One vector is turned by the same rotation once a step. Each row is the vector after some number of steps, and that number follows the row.
The counts run from 0 to 559.
[ 62 168 121 133 148 104 137 117 168  67 157 133  84  98 137 153 106  70
 137 143 113 121 153 116 121 132 108 121 131 154 110 111 117 133 128 188
 103 161 111 127 117 100 114 110 123 137 183]	437
[ 96 195 137 143 126  99 125 114 134  98 142 166 129 136 133 166 107  65
 133 110 106 126 147 113 129 149 105 131 143 154 123 146 120 126  77 146
  97  97 167 111 138  96 146 120 125 141 206]	445
[ 76 194 142 114 147 105 157  98 124 101 125 102  99 147 130 143 120  71
 147  88 122 122 165 107 140 117 121 100 137 122 125 151  99 143  87 146
 119 113 112 127 177 108 143 172 115 103 152]	318
[ 94 180 144 117  99 103 153 101 104 113 153 108 112 124 111 146 163 102
 117 105 154 119 149 122 126 118  83 135 115 130 142 127  97 113  96 130
 105 115 113  94 166 101  94 118 120  91 191]	62
[119 186 170 128 108 114 133 127 138  98 120 129  88 117 109 137 153  90
  85 122 149 132 178 142 130 120 157 153 151 167 123 136 103  87 135 159
 114 117 131 127 151 150 110 126  60 115 154]	308
[136 173 172 138  88 142 122 143 147  81 169 150 108  91  87 146 157 111
  63  96 149 114 178 152 103 115 113 154 130 161 125 141 113 102 129 148
 102 127 138 116 140 139 126 109  91 106 143]	417
[131 170 198 154 110 136 126 135 131  80 171 116 114  85  80 144 151 108
  98  94 144  83 192 121 103 100 121 120 116 149 108 157 106 145 115 129
 129 140 139 137 149 141 134 117 106  98 104]	52
[107 168 130 119 133 129  98 149 122  68 160 119  97 108  76 152 101 111
 105 152 120  87 155 106 149 118 139 137 122 151  80  99  95 182 100 134
 117 100 140 105  96 106 143  78 108 135 133]	174
[ 78 169 149 120 144 149 170 120 125  63 103 119 100 125  94  96 129  88
 126  58 113 114 169 147 117  96 129 119 134 130 119 152 120 137 110 126
 103 168  92 143 156 118 164 162 122 109 145]	364
[100 155 162 140 129 127 124  88 141  87 178 129 151 130 138 186 121  71
 133  96 119  65 157 133  58 121 125 100 132 154 117 117 114 133 120 135
 102 123 140 140 120  97 113  97 136 148 152]	452
[ 83 147  75  60 150 122 154 100 110  82 133 148 115 130 116 127  93  90
 150 106 126  97 157 148 151 146 131 133 123 124 114 149  97 107  83 124
 141 111  83 108 139 104 150 130 142 104 168]	521
[ 97 152 136  73 148 142 181  76 101 123 107  99 112 169 130 161 110 113
 143 115 109  93 146 137 103  94 131 135 115 125 156 129  83 132 102  91
 102 134  94 120 135  99  94 143 109 140 172]	350
[131 152 164  74 133 142 126 102 127  95 149 103 118 127 121 159 144 120
 117 106 150  58 193 138 102  95 140 108 107 137 117 149  75 155  96 108
 135 105 115 113 132 146 123 131  98 100  91]	177
[120 144 123  95 156 141 136  67 137 102 174 134  89 106 121 173 126 118
 171 104 140  67 175 167 121 114 131 119 119 113 113 118 104 121  99 150
 147 152  96 108 123 126 112 116 123  76 142]	559
[ 66 157 106  76 131 129 149 104 127  86  95 119  88 150 130 135  87  90
 137 132 100 124 139 141 139 127 133 145 139 126 139 107  89 104 125 145
  92 123  98 121 114  89 131 131 114 128 202]	475
[143 155 196  89 103 156 144 103 147 110 118 165 104 135 142 157 120  94
  95 146 107 106 170 136 124 143 149 147 122 148 146 167  89 105 104 109
 113 129 154 126 102 170 116 108  81 127 166]	105
[ 86 163 167 147 125 127 149 125 130  67 129 103 103 102 122 109 138  74
 105 151 120 109 155  98 113  99 160 121 117 186 107 122 115 155 132 119
 104 165 134 131 114 123  98 101  91 169 168]	345
[ 93 154  96  99 163 119 138  98 125 105 155 104  97 147 126 177 106  94
 138 143 125  95 146 148 124 101 148 124 146 148 118  67 105 144 118 160
 108 135  99 100 125  82  90 100 116 136 170]	312
[155 154 149  64 144 162 142 138 109  98 107 150 123 144  97 139 109 115
  90 128 121  85 180 149 127 117 159 137 129 150 110 149 105 160  74  77
 109  98 143 101 122 138 153 113 103 135 119]	12
[ 70 137 109  88 142 156 154 119 108  67 117 134 110 131  91 131  79 114
 139  96  94  98 129 154 123 111 105 151 118 123 121 132  96 118 109 115
  93 126  96 134 113  78 158 136 143 129 174]	366
[141 164 126  86 156 166 162 149 156 114 126 177  77 132  96 168  77 117
  93 141 100 126 172 176 136 126 143 167 158 147 127 109 116 112 104 156
 105 147 118 114 109 137 135 126  97 130 152]	276
[113 134 154  63 135 179 133 109 161  85 140 112 119 130 134 162 105 120
 106  75 113  77 159 160  86 101 113 109 133 109 139 105  77 136 120 123
  94 127  92 122 131 122 151 137 127 117  94]	131
[133 191 166 114 150 146 184 122 139  95 129 140 101 104 128 140  96  95
 102 122 112 128 176  87 139 108 141 124 123 167 119 169 118 155  82 113
 149 153 145 118 163 143 130 146  90 161 132]	517
[ 78 157 127 119  96 110 144 136  72  80 161 124 132 115  79 125 119  88
 106 110 121 114 159 119 135 135 111 149 117 145 123 163  87 129  94 108
 130  86 107 121 155  80 145 108 149 112 172]	537
[141 175 161 137 152 145 153 131 156  94 182 163 131  95 128 180  89 104
 107 109 113 111 144  98 100 123  88 110 114 155 115 146 134 164  71 126
 116 133 160 111 140 115 115 115 139 167 146]	407
[ 75 164 108  72 135 132 158 101 126  74 114 131  86 116 116 114 103  99
 139  93 132 113 168 128 170 134 119 141 125 113 114 161  89 112  93 140
 142 128  82 109 158 125 164 153 130  91 149]	520
[138 165 137 107 162 159 167  94 119 132 117 152 100 159  86 173 133 122
 138  88 130  95 180 196 106  97 140 143 143 115 144 121 128 109  94 151
  96 147 116 120 130 123 122 149 100  84 166]	76
[ 94 145 112  99 111 131 114 105 110  52 165 123 126  86 103 117 117 100
 137 110 118  89 127 103 138 135 105 113 118 129 104 110  95 154  90  97
 101 127 119  91 125  89 157  79 158 111 164]	374
[131 164 149 120 139 152 169  73 113 128 147 138 106 147  85 191 120 113
 151  80 114 102 159 176 101 100 129 147 148 113 154 115 116  90 111 143
 114 141 122 132 143  99 114 142 110  92 179]	77
[137 147 134  85 154 162 135 107 179  92 127 149  83 106 147 164  95 102
 130 152 110 103 140 150 126 116 152 121 148 149 116  76 116 127 107 142
  92 174 130 106  89 141 116  99 104 139 168]	112
[119 147 121 106 136 146 138 155 117  70 141 130  97  94  88  98 134  98
  90 155 142 100 170 140 133 116 167 133 132 178  95  98 124 167 115 119
 103 141 112  91 113 127 118  67 104 141 146]	19
[109 148 133  87 130 125 144  98 111 115 147 147 131 168 151 180 114  78
 117 155 125  81 173 142  98 139 147 138 120 167 139 151  86 119  91 124
 123  85 127 122 117 123  85  98 104 162 159]	305
[101 139 165 107 122 142 121  74 145  88 156 143 135 143 124 193  83 103
 162  93  94  56 151 134  98 132 105 109 113 112 130 160  81 127  92 122
 118 122 131 153 101 112 142 127 155 114 147]	86
[ 85 162 167 123 128 139 140 143 139  65  99 103  68 109 103  96 138 102
  99 151 121 110 167 108 131  92 151 128 116 161 105 124 112 156 130 130
  93 164 119 129 102 137 119 112  81 146 143]	346
[127 136 153  78 142 177 125 137 166  80 130 117 100 125 111 151 108 115
  95  94 111  81 164 168 103  96 132 112 147 123 121  95  90 147 127 134
  87 144  99 120 119 131 163 132 124 108  85]	130
[ 72 176 109 108 148 110 137 111  97  91 125 130 103 157 103 152  70  77
 153 128  93 102 158 124 154 137 151 132 144 137 113 144 100 137  93 149
 127 102 109 139 116  87 158 125 128 135 174]	320
[143 151 154  90 104 157 152  54 123 106 143 139  96 104 103 161 121 117
 144  99 129  91 163 160 131 117 152 139 133 114 143 132  89  74 113 117
 144 163 115 121 131 149 116 117 108  77 169]	232
